Each path below is one point turned by a fixed rotation once a step. After each direction that follows a path, write how fast that rotation turns it, in degrees per step (0 if it stays still).
Each turn is a multiple of 5 degrees from 10 to 175, or 0.
Each row of a path follows its step; steps can be skipped.
Rotation 1:
step 0: [  9   8  12  -6 -17  -5  -6  -3   1  14   4   4  -6 -20  13   5   2   3
   7   3   2   9   1  -8   0  -7   5  -7   2   1   3  -2   7 -14   7  -8
  -1   2]
step 1: [ -5  -7  -9  -3   6   6   1   6  -1  -1  -8   4 -18   1  -7  -8   4  15
   5  -5   9  -4  -6  12   3   0  17  -9   8  -9  -7   7   3  -1   1  -9
   9   7]
step 2: [  8 -13  -4  -2  15   1  -1  -1  -5   2  11  -1   4  -9  -9   5  -8   1
   2  11  -8  14   7 -16  19  -5   0   1   6  -6   7   5  -4   4   7  -5
  -6   3]
step 3: [-10  14  -2   5   0   0   3   4  10  -1   7  12  11  -4   4  -8  15  14
  14   2  -5   5 -15   8   3  -4  -1   1   4  -4   9  -9   0  -4   9  -5
  -7  -5]
step 4: [-14  -4  -3   4   2   3   3   4  -7  -5 -15 -13  -1  -2 -10  -5   4 -12
  -3  -2   2   5  -7  -3   2   1   7  -4  -4  -4  -3   6   1  25  10  -6
 -13   2]
step 6: [-13  -5  -2  -6   1  -5  11   6  -5  -2  -1   6   5  11   1 -10  10   4
   7   5  14  -8  -9   7   3   8  10 -13 -11   3  -9  -2 -13  -5   1  10
   8  -1]
step 7: [  0 -18  -3   6  -1  -2  19   2  -3  -3   4 -13   8   3   2   4   1 -15
  -3   6  -4   6   4 -14   3  -8  -3  10 -10  -4   0  13   5  -1  -8  -5
   3   8]
step 8: [ -4  12   0  -4 -14   0  -4  -9   4  17   7   0   4   7  12   2   1   9
   2  12   7  -5  -9   5  -2  -6 -10  -5 -14   0   8  -4   3 -10  -4 -13
  -5   3]
step 9: [ -6   7   2 -12   1   8  10  -1  -3 -12  -5  -5 -18 -14   1   2   4  -9
  -5   7   9  -3  -3   0  -9   0  15 -12  -5  -3  -7  14   1   5  -6  -8
   6   1]
step 10: [ 10 -11  -2  15  11  -2  -2 -10   4  11   9   0  -1  -6  -1  17  -9  12
   4   6   2  11  10   0  -8  -3   6  -3   2  -3   1   3   5  -3  -1  -5
   4  15]
step 11: [ -8  13  -9  -9   5   3   6  -4   4   4   6  15   2  -5  -2 -10   1  12
   5  13 -12   0  -3  12  16  12   0 -12   1  -2   0   2  -5   0  -5   3
   4   4]
Directions:
[ 2 -2  0  0  0  2 -2 -4 -2  1 -1  1  0  0  2  4  6  1  6 -1 -3  2  4 -3
 -1  2 -1  1 -2  1  2 -3  0  0 -2 -2 -1  0]
140
[ 0  0  1  2 -1  0  4 -2  0  2 -1  2  2  4  3 -1  0 -5 -3  1  2 -2  2 -1
 -3 -1 -1 -3 -2  3  2 -2  0  1 -2 -3  6  0]
35
[-1  2  1  0  0  4  5  2 -2 -1  2 -1  4  2  0  2  3  0  0  0 -1 -1  0  3
  5 -3 -5  2  1  0  5  1  0  0 -2  0 -3 -1]
80
[ 1  2  1 -4  1 -1 -1 -3 -4  3 -3 -2  1 -1  0 -1  0 -2 -3  1  1  1  1 -1
  5  3 -1 -5 -2  0  2  2 -2  1  3  4 -2  0]
160
[-2 -3 -4 -5  1 -2  2  1 -4  0 -2  3 -2 -1  0 -2  3  0 -1  1  0 -1  0  6
 -3  1  1  1  1  0  1 -1  1  3 -3  0 -1 -3]
140
